In the data rows, 128 means zero.
Every row has a hidden score from 0 to 20. What is each row's score? 10 is about the middle. The score is a weighted sum of the row's numbers plus the product of two more (or one squared), each taken from its middle value.
[ 97 121 141 127 126  97 140 101 133 143 131 156 107 133 134 142 121 156
 127 161  80 124 124 131 131 105 138  96 109 107] ~ 12
[153 116 119 126 119 139 113 153 115 121 129 112 151 145 132 114 115 116
 132 106 135 100 155 123 115 148 111 141 143 144] ~ 7
[116 135 115 102 114 115 123 107 128 121 111 126 105 141 155 140 131 123
 127 137 110 129 114 110 124 139 118 123 124 116] ~ 13
[141 130 128 120 130 123 128 148 123 135 135 126 143 146 117 133 141 133
 112 118 147 126 130 121 134 138 126 125 130 125] ~ 16
[153 109 114 134 129 146 102 149 130 131 119 105 151 155 130 110 121 120
 131  93 142 128 133 141 143 157 115 136 140 134] ~ 11
[129 133 114 113 132 133 113 133 130 129 126 106 129 136 135 132 130 106
 112 128 135 137 142 125 118 146 121 128 142 131] ~ 11
[122 145 104 111 124 130 132 115 127 132 116 121 124 135 140 131 131 118
 120 139 119 129 129 118 106 138 120 115 134 118] ~ 10
[141 141 115  97 136 135 108 125 135 130 123 102 126 147 143 156 137 119
 118 130 128 127 142 112 122 135 113 121 137 127] ~ 11
[134 126 120 127 131 139 121 132 127 132 129 130 138 124 126 132 143 117
 122 122 120 126 124 120 125 140 121 127 129 135] ~ 6
[150 125 116 124 119 133 108 159 139 120 117 106 141 147 125 127 129 116
 116 108 144 133 139 145 143 155 115 130 134 143] ~ 9
[109 102 158 124 132 105 148 103 118 143 153 135 113  95 130 139 129 152
 108 156 118 119 133 116 140  99 140 105  91 133] ~ 10
[ 93 154 110 108 122 131 151  97 127 121 123 131 102 157 168 133 119 121
 136 149  90 131 126 128 110 122 104 132 133 105] ~ 15
[156 125 112 135 128 133 118 139 125 134 155 118 156 133 131 134 133 132
 129 116 149 127 122 124 123 138 111 125 129 140] ~ 4
[130 127 116 104 126 142 125 130 130 133 112 130 134 133 147 144 132 125
 117 128 120 122 126 121 114 134 115 130 129 106] ~ 16
[166 116 117 153 136 141 119 159 103 141 144 124 160 123  99 109 142 130
 138  99 152 135 132 160 129 142 132 169 127 156] ~ 10
[125 138 110 123 147 137 123 119 119 130 120 124 136 138 147 139 121 124
 120 132 125 132 121 117 126 136 118 123 131 123] ~ 11
[123 149 111 109 101 139 113 131 129 128 111 124 129 145 141 139 145 116
 112 133 112 125 135 145 117 131 110 134 135 110] ~ 12
[111 110 162 128 143  87 149 105 122 146 156 151 120  87 116 138 138 152
 129 168 131 123 132 139 149  96 147 103  99 104] ~ 14
[ 95 137 112 116 117 119 142  92 134 124 115 134  98 127 146 157 140 117
 115 153 101 138 133 126 119 123 129 113 121 112] ~ 11
[123  99 168 135 136  79 156 119 125 148 169 155 117  76 112 139 143 146
 109 157 121 118 135 144 173  91 142  98  94 124] ~ 4
[115 112 159 124 144  93 154 109 116 151 138 147 106  92 125 134 141 162
 121 149 101 132 129 146 126  91 149 100  90 101] ~ 8
[100 132 119 112 138 112 150 106 147 127 111 139 101 118 139 131 136 126
 126 158 105 135 123 126 130  59 132 114 106 103] ~ 6
[ 98 145 106 109 119 124 132 105 142 106  93 126 113 160 159 123 121 141
 130 141 100 140 142 118 105 129 114 129 137 125] ~ 8
[149 120 124 132 113 139 116 142 131 122 116  94 151 155 114 115 126 110
 104 104 143 117 139 112 130 145 117 131 171 153] ~ 7
[126 135 111 116 124 158 120 131 132 112 110  98 126 152 147 110 115 103
 124 118 122 132 130 127 119 174 104 141 144 130] ~ 12
[152 126 113 128 120 134 127 145 124 122 113 109 157 143 128 118 116 118
 127  91 140 122 138 126 125 156 109 135 163 144] ~ 8
[143 123 114 130 107 149 110 149 128 114 114 111 144 148 128 117 121 119
 132 109 149 135 142 140 121 151 107 151 146 108] ~ 17
[141 139 121 111 119 143 119 126 133 124 117 115 126 146 139 140 127 117
 127 126 122 127 128 114 133 136 116 120 141 127] ~ 11
[144 129 120 131 125 133 115 140 146 136 140 109 152 141 128 112 105 115
 123 112 140 126 132 121 120 140 124 127 152 142] ~ 10
[124 137 104 107 117 139 123 109 140 118 104 114 113 152 154 133 127 110
 122 127 107 153 126 113 121 141 110 129 140 117] ~ 11
[137 131 115 106 108 122 127 135 133 135 113 113 142 130 135 139 130 111
 112 121 127 133 134 130 120 136 117 123 137 129] ~ 8
[101 123 131 110 122 116 156  97 130 132 119 142 100 134 152 143 140 130
 126 151  89 141 130 106 124  86 127 108 114 110] ~ 10
[115 141 103 149 120 127 125 116 142 123 107 117 140 127 142 138 141 115
 117 132 127 130 120 123 117 131 112 125 137 119] ~ 7
[ 98 140 110 113 117 118 140 113 131 112 113 126 104 153 154 121 122 119
 132 147 103 142 128 115 106 120 102 124 125 106] ~ 7
[149 124 137 126 121 126 122 144 129 153 133 122 151 122 117 135 145 100
 116 117 143 126 134 132 127 141 132 111 140 126] ~ 11
[138 135 120 117 142 131 126 134 130 141 122 117 133 142 134 139 136 131
 116 122 142 131 137 128 139 128 125 117 123 138] ~ 11
[132 147 115 111 116 115 121 136 124 134 114 113 139 136 142 132 133 133
 115 122 123 118 142 115 122 140 115 124 156 130] ~ 9
[115 144 106 114 126 125 128 123 135 115 111 118 108 139 150 138 131 116
 127 139 119 114 140 116 107 124 106 115 137 118] ~ 8
[141 128 117 118 126 121 131 136 122 125 134 128 145 136 127 146 131 115
 111 133 136 131 133 136 139 137 120 123 134 140] ~ 9
[153 136 115 126 125 137 107 144 127 125 131 108 144 131 126 129 125 121
 119 108 147 126 134 135 136 138 122 135 142 136] ~ 7
[111 130 178 122 161  70 150 117 110 147 169 155 132  73 107 117 118 146
 111 147 147 130 127 138 145  92 156  97  75 126] ~ 1
[129 132 119 112 135 126 125 132 139 117 115 119 133 135 137 148 134 127
 114 121 129 132 135 119 115 142 121 124 144 120] ~ 12
[ 91 127 131 113 119 113 159  95 127 122 113 145  74 130 152 134 131 140
 139 166 109 129 122 116 128 102 122 117 100 108] ~ 12
[153 118 115 138 121 148 108 151 121 129 129 117 148 147 126 121 126 111
 134  97 139 124 138 136 116 143 129 136 135 149] ~ 9
[124 130  96 108 114 154 120 124 143 112  90 106 115 165 154 112 114 110
 131 141 116 137 136 116 119 154 107 155 134 134] ~ 13
[126 154 105 158 151 205  47 135 201  26  88  98 130 160 120  99  35 111
 188 102 181  87 115  93 111 183 124 212 159 164] ~ 10
[134 127 116 121 127 128 125 130 146 126 133 102 141 133 134 125 137 111
 119 134 133 127 141  94 131 134 123 122 139 129] ~ 10
[153 104 130 153 136 138 121 170 101 152 158 125 167 115  97 114 149 136
 138  84 154 135 125 158 150 134 140 142 145 156] ~ 9
[171 117 128 142 119 147 101 159 113 125 127 111 170 139 106  98 122 121
 139  81 157 137 149 146 133 148 121 152 145 155] ~ 6
[131 177 100 118 119 142 120 136 151 121 100 123 132 149 147 117 130 118
 129 120 112 131 112 128 132 137 105 132 146 122] ~ 14
[101 161 141 119 132 106 160 105 133 140 141 138  99  92 138 137 129 144
 112 152 109 137 105 126 135  99 128  65 106 115] ~ 3
[148 126 166 116 118 143 121 134 133 117 120 120 143 137 132 135 132 116
 126 116 122 119 129 138 125 128 117 134 137 125] ~ 6
[123 110 164 125 161  85 137 117 149 151 155 147 130  78 106 151 116 146
 110 141 135 111 128 144 163  92 142 106  76 125] ~ 7
[139 128 119 123 127 137 114 138 133 119 126 107 132 137 115 138 130 128
 116 112 130 124 166 121 140 147 120 128 133 131] ~ 7
[169 107 111 137 122 151 107 154 134 123 114  96 152 155 127 102 114 108
 132  99 130 126 135 126 125 157 110 144 152 146] ~ 5
[108 133 118 109 113 137 149 107 128 121 101 124 109 152 161 155 132 117
 127 149 102 137 135 118 126 128 106 128 118 105] ~ 17
[ 92 121 146 122 122  90 161  96 121 131 123 160 103 122 136 116 141 145
 106 154 107 134 123 119 140  87 175 105 101 112] ~ 11
[143 117 128 117 129 145 124 140 126 129 123 115 149 140 132 118 126 128
 112 113 128 120 135 136 123 125 112 131 142 135] ~ 9
[ 90 131 126 116 114 119 155  91 135 113 105 149  65 138 166 119 123 135
 154 161  92 145 121 122 115 113 120 115 106 105] ~ 11
[105 126 157 117 128  88 159 102 109 148 145 161 105  91 117 142 140 151
 128 156 110 137 138 129 149  90 144 103 102 111] ~ 9
[109 115 167 131 153  72 156 106 130 156 170 177 116  73 106 147 118 158
 115 148 117 126 127 149 168 102 148 102  93 109] ~ 11
[ 94 130 128 119 127 121 154  98 127 133 122 166  95 141 144 121 136 143
 127 170  97 129 131  83 133  90 129 113 122 104] ~ 16
[156 119 115 133 122 156 108 154 123 123 128  97 167 157 132 105  97 106
 145  87 147 125 144 107 146 146 122 148 147 150] ~ 9
[105 125 144 121 145 105 155  87 124 137 137 151  99 102 140 139 142 155
 127 154 100 133 124 130 135 116 142 109  99 102] ~ 8
[100 139 109 112 108 113 150  95 146 119 110 133  86 144 159 132 138 124
 134 154  85 141 117 116 121 118 105 135 118  99] ~ 9
[144 108 117 126 125 140 112 148 123 141 137 109 153 132 122 123 141 120
 114 115 148 123 128 121 126 146 132 139 130 127] ~ 16
[118 138 101 106 113 163 123 123 124  93  67  96 113 176 167 106 104  99
 143 115 104 133 106 114 119 145  92 144 143 131] ~ 9
[128 102 196 134 155  67 144 114 124 149 151 165 114  64 109 108 115 150
 120 149 134  98 133 155 174  91 144 105  84 116] ~ 6
[159 115 135 145 127 153 112 166 114 141 145 115 157 119 109 111 131 117
 138 106 153 136 128 154 117 149 138 133 142 153] ~ 10
[168 121 143 182 133 150 126 173  91 145 152 127 168 132  96  95 141 130
 142  81 157 136 125 159 142 136 134 145 140 157] ~ 13
[130 131 103 108  98 160 125 129 136  92  82 107 107 174 168 108  94  99
 142 118 114 131 149 126 107 139  86 145 146 125] ~ 10
[157 116 123 122 114 152 110 153 122  90 115 105 145 156 131  83 110 108
 129  94 117 120 141 136 134 154 105 164 143 139] ~ 5
[124 134 112 106 120 126 129 131 135 125 120 121 125 131 152 140 120 112
 130 134 128 131 142 110 123 127 111 118 130 113] ~ 9
[106 129 147 117 129 108 156  96 118 141 151 145 105 116 139 140 143 130
 134 156 103 137 141 123 134 108 135 109 112 112] ~ 11
[155 123 120 134 121 158 100 154 124 120 114 102 154 148 115 104 123 106
 127 103 144 122 139 135 130 143 112 142 139 151] ~ 7
[129 134 102 117 116 148 127 136 133 110 102  96 118 161 148 120 110 122
 135 129 126 136 140 130 120 154  97 142 135 140] ~ 13
[ 75 140 169 176 152 146 101  76 173  37 132 173  59 103 104  96  39 160
 203 175 143 105  97 134 129 111 138 189  90 137] ~ 10
[ 92 126 110 112 117 116 165  93 125 123 112 149  81 129 157 130 115 132
 132 167  89 137 148 111 124 107 119 116 102  87] ~ 14
[168 101 147 158 131 128 127 170 105 144 158 124 170 122  87  96 130 142
 137  85 157 118 119 163 132 135 146 135 127 165] ~ 8
[ 96 144 110 114 121 122 141 100 124 122 129 135 101 155 150 125 134 113
 128 153 101 132 119 120 119 121 115 147 126 109] ~ 13
[ 88 116 132 116 115 108 159  96 126 136 109 150  88 128 134 124 144 112
 143 163  96 123 116 123 138  91 133 112 118  98] ~ 13
[173 124 129 148 125 152 122 168 101 135 146 121 171 143 105  93 137 123
 137 101 170 133 121 147 141 147 134 144 139 172] ~ 12
[172 103 149 173 138 116 131 162  86 178 182 146 178 101  93 107 161 147
 144  95 146 143 112 168 126 129 166 135 138 137] ~ 10
[127 142 122 120 122 134 126 134 136 129 124 116 124 139 138 142 126 125
 120 126 131 127 133 130 117 138 116 121 136 130] ~ 12
[123 145 114 110 125 144 123 122 132 125 110 109 105 146 147 113 147 107
 121 135 137 124 134 123 122 135 119 122 133 122] ~ 12
[141 130 118 121 129 151 136 134 148 129 118 123 141 138 129 128 129 123
 116 117 130 121 131 128 126 134 114 122 127 134] ~ 10
[ 96 132 149 114 134 122 137 105 131 133 124 146 103 116 141 133 135 137
 127 159  99 124 115 129 135  90 128 110 116 111] ~ 9
[103 143 108 107  99 126 128 110 114 119  96 130 104 151 153 138 132 119
 130 148 109 128 131 119 124 135 119 120 133 112] ~ 12
[120 118 155 135 155  79 154 116 124 159 165 161 115  73 113 155 135 152
 102 136 130 120 132 140 159  98 143  96  94 124] ~ 5
[102 108 151 124 141  97 153  92 127 145 140 151 108 105 122 137 137 152
 135 157 103 139 130 111 140  97 139 101 107 115] ~ 9
[162 114 139 144 123 148  91 158 115 134 147 107 147 125 114 113 130 124
 132  99 143 130 136 133 130 150 126 136 147 155] ~ 6
[170 125 168 185 133 122 151 175  62 188 186 160 167  86  71 107 181 151
 153  95 149 153 102 178 121 112 195 137 129 147] ~ 14
[159 124 120 130 109 150 114 156 129 107 106 101 157 153 123 106 112 141
 140  86 150 135 146 140 134 154 118 141 143 149] ~ 9
[128 137 122 127 122 127 122 128 138 132 112 115 133 145 137 137 122 127
 118 128 124 137 138 105 127 149 115 123 142 114] ~ 15
[134 132 120 128 122 141 124 136 135 141 131 118 138 129 126 139 127 121
 116 117 140 128 130 126 130 135 128 116 133 131] ~ 13
[ 79 129 142 117 129 117 156  95 130 129 114 141  89 121 157 125 132 136
 138 165  98 142 123 125 120 100 134 113 111 106] ~ 13
[ 94 145 144 171 155 148  71  92 201  55 115 152 108 105 101 117  64 150
 189 152 159  80 100  98 107 133 163 183 124 146] ~ 1
[136 133  90 128 111 135 124 139 123 123 132 118 140 130 130 135 128 115
 130 118 133 123 134 125  86 144 113 126 131 135] ~ 2
[129 143  92 113 123 146 119 124 135 104  92 109 108 167 162 125 113 112
 145 116 116 132 127 113 132 149  99 148 132 127] ~ 7
[140 122 129 118 123 137 115 132 122 129 121 120 141 134 139 141 134 128
 123 113 141 129 127 123 118 140 123 125 136 130] ~ 14
[170 111 122 145 119 147 114 170 107 135 134 112 168 122 105  96 125 131
 130  95 156 125 127 158 134 151 128 146 139 163] ~ 7
[ 98 151 133 169 160 122  80  92 202  56 157 169  99 101 100 135  53 143
 189 160 144  85 107  94 121 131 162 185 119 134] ~ 8
[142 127 102 118 109 153 100 133 109 105 124 100 146 150 128 127 125 114
 131 104 128 142 138 151 125 147 111 134 142 151] ~ 12
[116 164 102 117 116 137 129 111 139 112  89 122 110 161 148 121 114 119
 139 149 132 135 131 111 107 127 114 120 133 106] ~ 15
[101 131 144 121 134  93 157  98 125 145 134 158 102 104 127 140 127 133
 125 159 100 133 118 117 140  94 139 108  95 110] ~ 8
[136 121 117 119 119 139 110 137 126 128 118 115 139 127 124 130 128 114
 122 101 150 128 128 125 125 144 116 135 132 138] ~ 8
[106 140 112 111 115 130 135 106 129 127 109 119 106 143 148 144 137 109
 113 148  97 146 139 125 119 131 125 117 145 120] ~ 9
[113 110 155 126 138  86 151 106 134 139 158 153 116  92 117 128 126 149
 121 155 125 124 130 142 149  84 142  99  98 108] ~ 9
[112 139 117 104 128 124 125 115 133 122 107 113 116 136 156 137 122 120
 117 129 125 123 127 106 117 133 112 118 137 103] ~ 12
[144 133 104 126 107 129 122 143 125 127 117 123 140 139 133 125 127 123
 117 115 129 119 143 131 132 139 117 130 141 135] ~ 6
[157 121 109 123 106 148  91 153 122 116 112 104 159 153 122 110 116 114
 118  86 141 125 140 141 136 152 103 142 125 149] ~ 7
[102 135 108 114 133 130 136 105 133 122 108 126  99 149 157 136 159 122
 127 146 103 140 129 102 114 126 116 128 140 105] ~ 12
[100 147 125 108 120 118 138 104 130 131 112 125  96 145 147 146 134 132
 124 149 117 132 129 108 128 112 120 121 123 111] ~ 13
[137 133 131 118 130 132 130 141 126 122 134 115 138 133 136 140 124 119
  94 120 124 126 144 123 124 139 122 127 132 129] ~ 10
[146 130 117 133 125 133 123 141 129 129 115 117 144 133 123 130 136 119
  99 118 133 121 135 135 132 144 110 128 132 135] ~ 8
[147 145 125 179 169 185  34 157 205  64 131 116 163 122  69 121  56 109
 194 103 209  65 117  97 108 127 151 203 150 189] ~ 7
[112 109 165 119 177  81 137 121 128 144 163 153 128  78 112 162 127 145
 107 143 137 119 129 128 155  98 143  97  99 118] ~ 10
[132 142  98 122 116 173 112 126 136 102 105  99 120 174 145 107  96 109
 132  97 123 133 145 104 128 153  95 143 146 135] ~ 10
[114 136 150 112 120 131 137 116 135 128 109 108 103 146 151 141 122 121
 124 143 106  94 131 128 113 121 115 115 120 100] ~ 8
[139 150 124 117 124 125 123 137 127 141 139 110 144 133 124 136 139 119
 107 123 123 134 139 145 131 135 123 120 143 139] ~ 8
[135 133 109 118 123 140 133 138 138 128 129 120 147 140 118 142 126 119
 108 119 138 143 125 122 128 131 108 121 135 132] ~ 9
[127 131 118 124 124 142 127 131 132 125 113 114 133 114 142 138 135 114
 117 126 133 130 151 116 127 144 111 139 132 126] ~ 16
[162  79 129 143 124 142 114 157 116 138 132 108 151 124 117 103 132 128
 136  88 157 128 133 155 125 153 127 146 141 144] ~ 13
[135 131 110 167 165 179  46 138 204  41 102 103 146 134  95 120  48 110
 179 116 180  83 101  96  93 180 144 205 167 171] ~ 5
[ 93  91 163 127 131  92 171  88 122 139 159 169 107 114 137 125 120 160
 137 161 102 144 121 134 144  81 138 104  91 123] ~ 18
[118 141 109 115 101 142 132 116 133  93  96 103 118 164 156 125 114 116
 130 129 117 130 146 118 120 136 100 143 141 125] ~ 10
[133 149 115 108 132 142 140 120 137 127 118 116 128 148 145 141 127 119
 119 136 121 139 136 121 121 135 116 119 153 109] ~ 19
[106 129 131 121 128 106 152 102 129 128 150 143 113 115 133 143 135 137
 120 161 101 137 117  98 169 100 136 105 117  90] ~ 13
[114 156 121 114 132 122 119 126 134 138 131  97 129 147 137 144 134 122
 123 131 122 130 131 127 127 139 115 121 124 134] ~ 10
[164  92 192 181 143 140 136 177  76 177 192 155 163  90  80 103 159 157
 152  93 162 139 112 170 132 116 177 143 133 156] ~ 11
[ 94 132 106 113 112 130 133 109 129 103  72 119  91 175 168 125 110 107
 125 140  96 133 135 128 118 132  98 125 129 116] ~ 10
[136 129 107 120 129 136 120 137 135 120 119 113 144 146 128 114 127  94
 113 122 131 128 144 121 125 146 117 126 144 134] ~ 10
[ 82 125 118 108 105 131 161  94 136 117  89 142  79 155 156 117 117 110
 158 157  90 152 129 104 116 112 108 130 112 107] ~ 13
[105 138 123 106 123 123 131 117 131 115 107 114 109 142 146 141 141 129
 120 148 102 133 117 104 124 129 107 122 127 119] ~ 11
[155 115 129 140 120 146 105 164 120 137 124 147 164 136 117 120 130 110
 137  99 141 132 133 141 128 137 123 143 139 150] ~ 8
[164 105 172 208 140 117 167 181  42 201 189 194 154  76  69 106 208 179
 165 126 138 155  89 183 112  94 220 139 138 150] ~ 16
[128 130 121 120 127 134 126 124 120 127 131 129 143 131 118 148 144 123
 113 124 143 126 131 124 125 138 118 111 127 144] ~ 8
[100 132 130 119 118 114 146 101 121 127 134 143  98 130 147 132 131 134
 124 154  96 203 119 111 122 101 144 113 115 117] ~ 11
[154 132 109 129 101 162 106 161 122 117 117  89 142 156 118 104 116 111
 135 100 141 130 142 127 132 164 107 151 137 128] ~ 15
[113 119 154 124 133  89 149 105 112 139 141 153  97 102 127 139 136 145
 121 155 107 134 111 131 140  90 134 101 100 102] ~ 10
[149 129 109 128 127 149 108 143 128 121 115 114 130 142 133 119 140 148
 132 105 136 139 128 135 149 155 110 141 138 142] ~ 7
[149 128  96 125 116 170 113 132 144 107 105 105 115 172 139  99  97 105
 137 104 121 116 151 129 119 157  89 146 140 126] ~ 7
[ 93 136 136 113 123 119 151 104 130 136 122 145  95 119 135 136 129 142
 123 154 101 142  96 115 141 120 133 109 109 100] ~ 19
[144 127 112 126 126 136 127 135 118 118 110 122 145 134 131 142 140 118
 110 111 136 130 152 114 141 144 119 115 129 128] ~ 8
[142 128 124 130 154 134 115 150 129 115 132 106 146 140 122 131 123 123
 109 108 154 107 136 135 134 140 128 134 145 135] ~ 12
[129 132 125 115 117 134 122 128 131 122 114 106 128 146 147 127 125 108
 122 125 127 128 138 121 132 134 117 128 140 124] ~ 11
[132 134 118 126 158 124 107 138 117 137 118 136 134 121 128 130 138 127
 111 117 132 126 132 127 103 138 142 122 137 126] ~ 6
[169 108 166 177 139 112 142 168  70 170 187 161 161  81  77  89 181 146
 148 101 158 147 113 160 130 106 186 131 137 153] ~ 8
[135 131 116 122 125 124 116 135 123 129 125 112 140 132 129 142 135 132
 114 119 137 120 137 112 127 154 120 122 138 132] ~ 10
[158  96 183 195 142 120 157 180  53 199 205 189 159  93  72 111 193 159
 165  99 143 157 102 183 121 109 218 141 122 136] ~ 17
[147 116 123 122 122 129 115 145 136 129 119 116 153 124 133 131 126 127
 124 121 172 126 130 116 125 138 126 125 141 137] ~ 9
[196 116 144 222 159 196  40 188 161  89 158 127 174  98  44  87  46 152
 210  63 228  78 110 128 119 182 159 228 192 198] ~ 6
[ 96 123 134 110 127 104 150  98 129 128 111 141 110 132 143 140 136 131
 127 156 110 131 120 109 138 106 123 119 122 104] ~ 13
[131 129 112 111 125 129 120 131 129 133 134 113 133 133 146 138 134 120
 107 122 125 131 133 125 125 128 115 120 140 125] ~ 12
[133 137 106 109 127 127 114 130 129 119 129 120 125 133 137 139 153 106
 108 128 135 127 142 118 115 130 110 124 132 133] ~ 3
[141 130 117 123 126 145 116 137 131 136 133 113 140 136 132 127 129 111
 114 103 132 134 139 122 125 147 123 131 134 130] ~ 11
[ 95 131 149 124 128  93 166 101 123 137 135 156  94 112 139 128 140 150
 129 170 101 140 125 124 133  90 135 110  91 106] ~ 12
[108 134 120 110 124 133 145 109 135 123 110 133 112 127 163 143 136 135
 123 145 101 158 126 111 103 122 121 116 122 134] ~ 8
[130 132 123 115 121 131 125 125 130 116 104 115 121 137 146 131 129 117
 118 127 119 126 115 122 123 146 119 128 146 126] ~ 10
[153 147 118 115 121 169 122 130 129 111 101 116 131 153 143 122 124  99
 125 119 142 129 129 117 108 152 107 132 139 125] ~ 15
[100 109 169 135 136  71 162  98 118 150 159 172  89  84 121 118 128 164
 124 164 104 123 119 138 158  73 131 106  79 108] ~ 5
[ 79 117 139 118 127  80 168  87 130 127 128 161  80 134 155 135 129 141
 135 167  84 135 126 128 127  91 126 109 104 106] ~ 11
[130 137 101 114 110 165 119 134 137 108  91  98 123 163 146 114 114 112
 139 113 120 133 156 111 128 178 102 142 151 131] ~ 13
[106 117 150 126 129 112 156  90 126 143 139 152 108 110 138 134 135 149
 116 163 105 131 119 119 132 102 127 103 105 108] ~ 10
[133 115 165 122 147  84 135 131 147 147 160 139 149  83 105 159 126 141
 109 136 150  82 132 135 176  98 148  92  96 130] ~ 8
[132 135 114 106 119 126 126 124 134 126 100 118 110 137 148 155 131 123
 113 113 122 127 139 123 137 140 114 128 140 123] ~ 10
[130 134 106 119 120 140 130 126 135 114 111 118 135 129 143 137 126 116
 112 116 135 120 140 126 126 134 112 125 139 107] ~ 11
[151 124 106 122 115 144 119 136 136 125 127 114 148 142 128 128 128 117
 133 108 127 127 133 143 115 137 107 129 142 155] ~ 5
[132 127 120 117 149 128 120 137 127 134 127 115 143 127 129 132 135 125
 117 121 139 131 143 128 121 141 129 125 140 139] ~ 11
[170 106 145 186 135 117 142 179  63 182 189 153 182  82  67 106 181 150
 158  91 150 148 104 204 139 111 193 151 128 146] ~ 9
[164 124 113 138 115 154 104 153 122 123 104 100 156 157 124  94 112 124
 138  95 155 123 132 145 119 151 107 144 158 163] ~ 6
[167  98 164 195 130 124 163 181  59 195 193 183 157  88  60 112 186 145
 153 100 142 157 113 171 116  98 204 141 135 151] ~ 14
[152 132 123 126 124 108 106 143 126 116 121 107 149 153 114  98 116 110
 130  96 139 130 143 132 131 164 107 146 145 140] ~ 3
[116 132 173 127 145  87 158 108 129 161 159 165 121  96 119 151 133 149
 117 144 132 122 130 138 159  83 149  98  94 113] ~ 12
[129 171 111 112 111 130 133 120 137 121 109 124 118 150 149 141 134 114
 124 137 117 126 149 122 120 137 117 124 148 117] ~ 16
[ 95 144 144 118 128 115 164  93 127 131 121 133  93 125 142 141 129 139
 122 160 107 140 116 121 132 106 131 106 115 108] ~ 15
[160 147 106 179 157 196  32 151 197  55 112 101 147 127  93 110  38 116
 183  93 206  68 109  91 112 192 145 216 172 179] ~ 5
[131 128 137 116 136 124 123 131 131 127 125 115 127 129 133 137 130 123
 105 130 125 136 131 126 107 136 119 128 126 128] ~ 11
[ 89 137 125 117 123 125 129 107 129 122 118 124 105 137 153 152 132 114
 123 142 107 139 134 131 117 123 117 119  94 118] ~ 12
[145 139 110  97 127 141 123 128 138 115 107 126 141 135 137 136 135 121
 121 134 130 126 137 115 125 135 118 125 138 123] ~ 13
[ 95 132 139 116 122 103 146 101 125 136 142 150  98  76 133 141 133 140
 113 155 109 135 128 121 133 111 137 105 107 108] ~ 9
[142 133 126 124 126 162 119 132 118 139 127 104 134 132 132 137 130 114
 114 127 151 116 146 122 134 143 127 120 137 120] ~ 14
[163 120 122 145 132 145 124 151 113 131 146 115 154 135 116 112 136 124
 124 102 148 129 130 140 131 156 125 147 161 152] ~ 10
[ 96 108 166 123 132  85 151 108 124 150 155 152 111  89 126 146 136 148
 117 159 120 137 112 126 163 101 143 105  96 108] ~ 16
[136 136 116 124 122 148 121 142 124 115  97 108 134 142 135 122 119 123
 120 100 141 136 138 124 130 144 103 135 140 142] ~ 9
[117 118 187 184 173 115 109  92 188  67 154 196 109  54  76 114  54 176
 192 160 171  76 111 110 148 107 184 173  85 152] ~ 4
[172 122 137 150 120 136 119 158 105 134 151 117 177 121  99 114 140 125
 127  87 156 128 118 153 139 139 130 149 138 148] ~ 6
[126 131 114 116 112 132 128 123 132 119 106 117 127 129 145 140 115 124
 122 135 130 145 123 134 111 140 118 128 138 128] ~ 11
[ 95 124 157 131 130  85 165  96 128 137 150 151  80 105 136 145 129 156
 138 153  84 121 124 142 144 101 137 102  99 110] ~ 10
[137 118 116 126 126 125 128 139 138 125 130 123 140 130 127 128 137 121
 112 115 134 124 134 122 129 136 116 107 134 129] ~ 7
[131 134 114 114 102 142 114 136 137 123 119 113 128 149 140 139 128 112
 107 127 119 123 133 116 125 129 112 120 129 124] ~ 14
[ 96 118 163 125 139  98 145 120 132 146 151 157 134  91 125 134 131 144
  96 157 113 131 112 132 168  94 145 105  94 109] ~ 13
[113 124 163 176 183 134  97  96 189  76 158 159 112  74  83 130  57 162
 189 152 174  75  92 127 139 141 174 174 110 144] ~ 7
[111 130 142 121 147 103 146 106 126 147 140 151 100 114 134 152 137 151
 156 159 116 132 123 127 142  89 131 109 126 100] ~ 14
[108 136 167 132 153  73 143 101 123 147 155 164 109  85 116 120 119 156
 119 163 116 119 124 143 161  83 147  98  78 111] ~ 6
[152 131 113 123 112 142 109 147 132 114  97 105 139 144 134 103 112 110
 126 103 130 135 140 117 118 149 101 129 137 143] ~ 2
[140 131 121 124 113 127 116 144 124 136 128  99 158 124 127 137 128 119
 117 115 142 125 139 130 117 144 117 127 140 133] ~ 8
[139 128 115 122 130 125 120 152 120 127 121 110 134 144 131 124 121 111
 126 113 132 115 125 135 122 153 105 131 142 129] ~ 11
[ 93 125 127 121 132 118 157  96 128 137 115 136  99 133 161 139 131 129
 133 157  94 141 118 108 107 109 119 103 106 112] ~ 10
[172  98 134 157 133 131 118 160 111 146 155 126 173 131 116 105 139 133
 129  85 148 133 139 157 137 138 142 140 143 148] ~ 5
[101 129 161 121 133  88 170 104 117 141 147 151 100 113 128 142 138 144
 124 154 129 132 116 128 142 104 143 103  98 102] ~ 15
[ 85 133 135 119 123 101 165 102 116 133 136 144 101 122 142 120 124 133
 120 156 114 149 131 131 128  99 125 105 119 104] ~ 10
[106 112 140 115 130 120 158 109 129 137 134 147 106 121 137 152 144 146
 132 155 103 127 134 121 124 101 137 100 102 106] ~ 14
